The rows of R fall into several groups, which share some directions, and each row is roughly a mix of its group's hidden directions.
R, 91 rows:
[[ 20  39  11  -7  -6  -2  14   2   3  -2  23  -8]
 [-22  27  -9  -3  27 -10  -2 -13  -1  -7  23 -10]
 [-40   5   4   4 -12   8  16 -14  16  17  -7   3]
 [  3  -4 -28 -10 -10  23  19  -7  23  -7   5  21]
 [ 19   6  12   9   7 -21 -20 -28  -5 -16 -19  -5]
 [ -9 -17  -4 -19   4   9 -13   0  22  -7 -14 -34]
 [ 13  -5 -24 -11  11 -10   9  17  -2 -25  25 -13]
 [  1 -38  -7  -3  20  -8 -23  -1 -14  -6   1 -15]
 [ 24 -31   8 -10 -20 -18   3 -10   7  -8 -12  12]
 [  8  22  -6  21   5  15  -8   2 -11  -2  16  34]
 [ -5   2  11  -9 -22  38   3 -11  22 -11   6  -1]
 [ -2   0  -7  40  13 -11 -18   7 -21   9   1   5]
 [ 15   9 -15   1 -23  10  -9 -32  15  11   4  18]
 [-29 -30 -11   0   9  -7 -18 -13 -11  10 -16  -2]
 [ -6  -4  38   0  -8   2  -4  19   3  18 -14  21]
 [  4   8 -12  26   1  36  -7  13 -18   1 -12   5]
 [  9  11   1  11  -1 -10 -27  -9 -20  18 -29  -9]
 [ -6 -20 -14  16  -7  19  -2  17  25  24   9   7]
 [ 12 -24   4  17 -10   0  11   2 -25  -5 -32  -2]
 [-16  18  -3  10  21 -12  20  18 -25  -2  15 -10]
 [ 15  -9 -12  27  -9  23   0   0 -24  -3 -23   4]
 [ 10 -10 -13 -25  16 -36  12   9  -2  11  -5   1]
 [ 18 -31   0 -21 -23  -1  -4  -1  23  -2 -12  -6]
 [-17   9  18  19   1 -21   7  -2 -14  -7 -34   6]
 [-19  14  17  17  28  -9   3   8 -28  -6   1   5]
 [ -1   8  23  25   2  -2  -6  -7  -3  12 -26 -28]
 [ 12  16   9  20  16 -23 -23 -10 -15   1 -20  -9]
 [-14   6 -11   1 -18  28  15  -9  28  17  -4  10]
 [ 18  -2  -7  -2  10   8 -24  -1  10 -26  17  28]
 [-11  24   9 -17  -6  29  10  18   9  15   1 -15]
 [ -9 -13   9  -8 -27   2  22  -7  29  -6 -14 -14]
 [-25  10  28  -1 -11  -5  11  24   2   7  19  13]
 [ 21 -22  12 -19 -20 -25  12   7  10   1   4  13]
 [ -5   2  -8   4   2  37 -11   9  -5   2  29  19]
 [-26  19  23   4  28 -17  -1  -2 -10   0   9   7]
 [ 25  13 -18 -18   6 -13  11  -1  -7 -27  16  11]
 [ 12  22  20  10   2  -1 -20 -13   9   4 -27 -20]
 [ 22 -19  -7  10 -24   3  22  19 -17   6 -14  -2]
 [ 30   0 -25  -1 -13   3  10  17   0  -8  24  13]
 [  9 -17 -18   8   9  17 -19   2   0   4  25  28]
 [ -3  -4  -8 -11  30 -13  -4  11  -1 -32  18 -13]
 [ 11  22 -11 -23  -9  -2   7   9   0  -5  30  22]
 [ -9  12   6   1 -12  39  -1  12  22  17   3  -8]
 [-20  -5  11  -1 -27   2  29   1  16  -6 -11 -19]
 [ 25  25 -10   4 -20  18   1   6  11  10 -11  22]
 [-10   2  25   1  -1  20 -28  -5  15  12 -16  19]
 [-18 -15  -1   7 -17 -17  28  13  15  10 -14 -17]
 [-12  -7  19 -10   2  -4   8  26   2  -8  37   6]
 [ 17  -6  -8 -25  15 -14  -5 -15 -17 -19  14  21]
 [  0 -38 -24   3   6  21  -2  -9  15  -5 -11   0]
 [ 12   1  -2  29   7  20 -35  -7   3   7   4  13]
 [-16  -5   0 -14 -22  30  21   9  21   1  12  -2]
 [ 30  -9 -33  -5   0  22  -4 -12  13  -4  -4   2]
 [-30  23  17   8  -6 -10  27 -12   5  -2 -11  -1]
 [ -3 -20   7   6 -22 -12  14 -13  28  -6 -20 -13]
 [-17  -4 -17   9  -5   9  24 -21  15  -8 -28  12]
 [ 19  -3 -30  -2 -10  18   4   0  11  -6 -15  29]
 [-18  16  -5  11 -12   0  21 -14   7  -1 -31  21]
 [ 17 -24  15  11   1   3 -15  -3 -11 -19 -22  22]
 [  0   5  29  -7   0 -24   9  17  -1   8  15  27]
 [ -1 -11   6 -24 -13 -23  22  17  13  11   7 -20]
 [-26  -2 -11  -5 -17  12  15   3  15   8   0  34]
 [-14  10  -9 -13  11  -6  18  20 -33  -2  20   6]
 [-16   6   5  22 -14  39  -5   3  -3  -7  17   5]
 [-14   4  30  16  -4   9  29  12  20  -6   5  -9]
 [ 27 -10  -7 -15 -20 -23  16   3   9  -1  20  15]
 [  6  -7 -15   2  22 -36   0  17 -11  21  -6   1]
 [ 10  11 -17 -13 -18  22   6  10  17   7  17  27]
 [  0 -23   2  30 -11 -23  -2 -20   0 -18 -11   1]
 [ -3  10  11 -18   2 -37  14  -7   9   4  25   9]
 [ -9 -32  -8  12 -13 -28  20  -1  12  -2 -11  -3]
 [ -3 -25  15  23   5   4 -20   6  -5  12 -25 -16]
 [ -6 -22  -1 -22 -19 -10  28  -9  20 -14  -3  -3]
 [ 10 -28  27 -17 -15 -13  -6   1  17   1 -14  12]
 [ 11   9  -4  16   0   1  17  34 -23   1  16  16]
 [ -1  10 -10  -5  23 -27   6  23 -22  19  -3  -5]
 [-25  -7 -12  15  -1 -10  23  26 -19  10  12   1]
 [ -9   1   6  -7  -3   5 -25  -6  -2  35  16 -24]
 [  0  25  28   0   1 -11  23  10   2 -12  22 -11]
 [-16   3  14  18   3 -10  30  -4   5 -22 -24   6]
 [-17  -2  -1  20  20  11   0   2 -26  -8 -21 -22]
 [ -8   8  23  12 -11  13   6  26  -9  27 -12  13]
 [  8   2  16   0   5  -5  27  21   6 -30  21   6]
 [  4  -4 -23   7   5 -13  27  10 -23 -12   6 -24]
 [-15 -27 -22  -5  -1  -4 -13   1 -10  -1 -17  30]
 [  5 -11 -28   5   1  11 -12 -25   3   9 -31  -3]
 [-13  15  22  14   1 -18  27   4  -4 -21 -16   6]
 [ -3   7  10  -4 -17 -29  32  -4  -7  24   6   1]
 [ 14 -30 -18   5  19  -2  -6 -14  -5 -20 -18 -11]
 [-26  24 -14   0  16  14 -12 -17   9   6   3 -23]
 [  3  19   0 -25  16 -19  10  19  -6  22 -11 -16]]
Here is one row from each group, named. Which group is each of the other rows in?
[  4 -24   3   2 -17 -11  12 -21  -7   5 -31 -16]	<38>
[ -5 -16   1  47  -8 -12 -10  -8   0  -3 -11  -1]	<57>
[ 34   7  14   1  13 -16 -10  12 -17 -15  11 -16]	<24>

[-17   2  35  22   0   1   6   4   6  11 -11 -25]	<24>
[ -3  28  -2 -22  -1 -18 -10 -13 -16  14  23  -9]	<24>
[ 24   8  -7 -28  25 -13 -14   4   7  19  -6   1]	<57>
[ -3   5  -2  -8 -20  18   4  22  15  11  19  30]	<24>
[  4   8   1  12 -27  24   7  13  -2  31 -10   9]	<38>
[  1 -10 -11 -14  -4  34  -3   5  11   1  27  21]	<57>
[ -4   0   0 -14  -3  30 -27  10  31   5  -1  -3]	<38>
[-11  13   0 -13  -8  31  10  21  17  21   6  -8]	<57>
[ -1  20 -28   6  -7  30 -13 -18  12   9   4  -5]	<38>
